Each path below is one point turned by a fixed rotation once a step. After each direction that follows a path, write how fast that rotation turns it, in degrees each step (0 if it stays still).
Each turn is a multiple of 5 degrees from 10 to 175, or 0.
Each row of a path follows its step; steps can be skipped.
Rotation 1:
step 0: [  4   2  -3   7  13   4  -9 -11  -5   0  -5  19   8   4   9   2   9  10
  -7   4  -5  12  -3  -7  -2   1  -1  -7   0  11 -12 -12  20  -1   1  -7
   4   3 -16]
step 1: [  8 -14  -3  -5   5  14  -4   2   5  -2   3  -1   4  -2  12   0  -1 -11
  -3   2 -11  -8  -9  -3  13  22   1  -9  11   6  11   6  -9  -1  -8   7
   7  12  -6]
step 3: [-17  10  -8  -8  13   5   2   6  -1  -6  -3  11 -10   0  -1   4  11   6
   0   6   5   9  21  -5   5   0  -4   4  -7   4 -14  -9  12  12   6  -7
  -3 -12   2]
step 4: [  2  -2  -2  -8   0  -3  -6  20  -5  -8  -8 -14   6  -1  -5   2   0 -11
  -6  -9 -20   6   6   0  13   6  -5 -15   3  -1  -2   8   5  19  -6   0
   7  11   0]
step 10: [ -8   1  -6 -10   8   0  -7   7  -2  -3  -7   7  21   5  -2  20   7 -10
 -14   9  -4  -3 -13   6   7  -5 -10   1  -2  13  -9   3   4 -11  -9   3
   0  -5  -4]
step 11: [  4  -6  -9  12  16   7   6  10  -1  11   4 -13   3  17  15   5  -6 -10
   0  -4   5  -8  -3   6   0  -9   6  -3  11  -3  12  -2  -5   3  -2   8
  -6  17   6]
step 14: [  4  -3 -11 -12  -8  -5   7   9   6  17  -3 -16  -3  17   8  -2 -11 -14
  12  -3  -3   8  -5  -1  -5  -3   1  -7  -5   3 -11   6 -12  12  -6   4
  -1   6   3]
step 15: [  7   8   6   4   4  -4 -12 -10  -6   9 -12   3  -2  13  -2 -14  -3  16
  21  -1   8  12   3   4  -3   6  10  -3   5 -16   2  -5  10   4   1  -2
  -4  -9   5]
Speeds:
[ 0 -4  1  2  4  2  1  2  0  2  0  1  3 -2  1  1 -3 -2  0  4  0 -4 -1 -1
 -3  4  3  1  1 -3  3 -6  3 -7  6  3  2  4 -1] -> 70
[ 1  1 -3 -4 -1  1 -2  3 -3 -2  1 -2 -1 -3  8 -3 -4 -5  1 -5  3 -1 -4  4
 -5 -1  0 -1 -4 -2  4  1 -1 -1 -4  0  1  2  2] -> 115
[ 0  0  5 -1 -2 -6  1  1  0  5  3  0  0  5  2 -3  5 -7 -1 -3  4  0  2  1
  0 -2 -2  6  2  1  0 -4 -4  1  3  1  1  3 -4] -> 120
[-2 -3  2 -4  5  4 -1 -5 -2  1  4 -2 -5  3 -5  1  1 -1  2  1  1 -5  1  1
  2  0 -4 -3 -2  2  3 -6 -2  3 -2 -2  0  3  3] -> 145
[-1  1  6  4  0 -1 -1 -2  1 -3  1  0 -1 -2  4  2  0  4 -3 -8 -7 -1  4  0
 -4  2 -1 -3  1  0  1 -1  2  2  0 -3  1  6 -3] -> 90
Rotation 2:
step 4: [  5   0  -2  -3   1 -13   6  -3   8   7  15  13 -12 -11   0 -11  -1  -5
  -2   2   6  10   8  -4   4  -8  -7   7   2   6  16   1  -1   2  -3  13
  22  -6  -6]
step 6: [ -4  -5   7   7 -12  -8  -6   4  -3   4   2  -9 -11  -5  14  -1  14  -5
  -1   3  -6 -19   0  -8  10 -18  -1  -1   5   3   5 -10  -1  -5 -17   1
   6   2 -11]
step 7: [ 15   7  10   3 -10 -10  -2   7  -2   8   5  -1  -5 -12   7  14   9 -15
   9  -2   8  -4  -8 -13   4  -6   8   4  -2  -4  14  -4 -11  -4   6  -5
   0  -4  -4]
step 8: [ 17  10  -3   5 -13   2  -5   0 -13  -8  14  -8 -10   4  -1  10   4  -6
   1   5   1  10  11  -9  -8   4  -4  11  -4   8  12  -8  -9   4  -7  -4
  -3   5 -13]
step 12: [ -8 -11   7  -5 -21  -3  -6   2  -3  -6   3   1   8  14  -4   3  -8 -11
   5 -15  -4  -6  -3 -14   3  -6 -16   4  -6  14  -5   3  -6   5   1   6
  -7   9  -5]
step 13: [ -5   1   5   9 -12 -12  -1   9   0   4   1   1  -1  15 -13  -2  -6  -3
   0 -12   5  -2 -20  -6  14  15   5   0  -2   7   9   1  -3  -5   3   7
  13  15  -4]
step 14: [ 11  10 -15 -18  -7  10  -4  10  -5   2   2   1  -1  10 -10  13   0   4
  -5  -2   0  -7 -13  -3  11   7   2   4  10   6  -1   1  -9   5   0   4
  13  14   2]
step 15: [  6  -4  -8  -4   2  -8 -13   9  -4 -17  22  -5   1   7   1  -3 -12   7
 -10   0  -2  -7  -5  -4  12  -6   0   0  11   4  -1   0   1  17   3  -5
  10   6   7]
Speeds:
[-5  1  5  2  4  0  6  4 -1 -3  0 -1 -1  3  3 -1  1  1  0 -1  3  3 -3  4
  2  3 -4  3 -2  1 -2 -2 -6  2 -6  3 -3 -1 -1] -> 95
[ 3  1 -3  3  3  0  2  0 -1  1  1  1  0  7  2  5 -1  3  3  1  2 -2 -2  2
 -5  0 -1 -2 -1  1  5 -3 -3  0  0 -6  3  5  3] -> 60
[-1  2 -2 -2  0 -3 -2  3  0  0  7  0  0  0 -1 -1 -1 -3  3  0  0  6  5  3
 -2 -3 -4  2  5  4  1  4 -3  3  4 -4 -4 -2  1] -> 100
[ 0  9 -2  1 -1  4  3  0 -2  2  3 -3  3  2 -5 -5 -2  0  0  0  2  3 -3 -5
 -3 -1 -2 -2  3 -5  4 -1 -1 -1  1  5  0  2 -3] -> 70
[ 4  0  5  0  2 -4  6 -1  3  3  0  1 -2 -2 -3 -1  4 -2  0 -1  0  3  0 -1
  1  7  2  4  1 -2  5  4  1 -2  5 -1  2  2  2] -> 120
Rotation 3:
step 0: [  8   2  10   2  -7   9   1   7 -12   8  -2  -1  -4   0  12  18  14  -6
  10   2  -8  -6  18  -1   2  -5  -3  -1  21   3   4  -1  11   8  -9 -23
   6  -8   4]
step 1: [ -4   4  -2  14  -5 -11   1 -18   7   0   2  -6   1  -6  -7  -3 -12 -13
 -17  -4 -15 -12   4  10   9   0   9   7  -2   1   1 -11  17 -15 -10  11
  -1  13   8]
step 4: [ 13  10   5   9  12  12   2 -17  -7  -5 -10   6  -3 -11  -7  -4   4   0
 -21  10   2   3 -12 -11  -4   4 -10  13   2 -10  18   5   4   0 -10  -9
   0  -2  14]
step 5: [-11 -11   2   8   5  -1 -18  14  -5   9  13   1   7 -17  20   5   1  -2
  -9  14   1   3   4   5  -3   3  26   1   0  -5  -8  -4   5   1  -9  -3
   1   0 -10]
step 6: [  7  -2 -19  -1   2 -10  16 -12  -2  -5  -5  -8   0  -3   2   7   5   2
   3  12  10   2   2  -1  10  10  -7  10   0   5  23   4   0 -18 -22   5
   9  -2  -3]
step 8: [  9   4   2   2 -11  -3   7 -12 -11 -11   6 -10   5 -11  15   5  -1  -4
  11  -8 -12   1  12  -6   2  16  13  -6   6   2  16   0  25  -1  -4  -3
   5  -5   2]
step 10: [  0  -2   6   1  10  16  -3  -6  -8  -9  -2 -13  23   4  -1  27  -8   9
  -1  -9   7   3   5   1  -9  11   6   2  -7   5 -10   3  19  -7  -2   0
   6   3  -1]
step 11: [ 10  12  -9  17   0   5  -2  -1   1   8  11  -6  -3  -7   2   1   2 -10
   7  14  -4  -4  13  13  -7  -8 -16   6  13 -25  10   3   2   2   0  -1
  11  -7   5]
Speeds:
[-3  1  0 -1  2  4  6  0  2  0 -3 -6  1  3  0  4 -1  2  6  6  1  0 -1 -1
 -1 -5 -2  2 -1  0  1  4  0  2  2  2  3  6 -3] -> 95
[ 2 -8  2  0 -1  1 -2 -1  0  3 -1 -2  2 -1  2  3  3  2  1  3 -2  4 -2 -3
  0  4  0 -4  1 -2 -3 -5  3  1  8 -2  3 -2 -2] -> 135
[-1  0  3  0  6  4 -1  1  2  2 -5  5  7  1  3 -2 -2  0 -4  0  1  2  4 -3
 -1  2  0 -1  0  5 -3  3 -2  4  1 -2 -3  2  2] -> 140
[ 1  0 -4 -2  1 -5  1 -7 -2 -4 -1 -2 -1  3  0  2 -3 -1 -3  2  0  4  1  2
 -2  5  4 -1 -2  3 -1  4  6  3  2  6 -1  1  1] -> 160
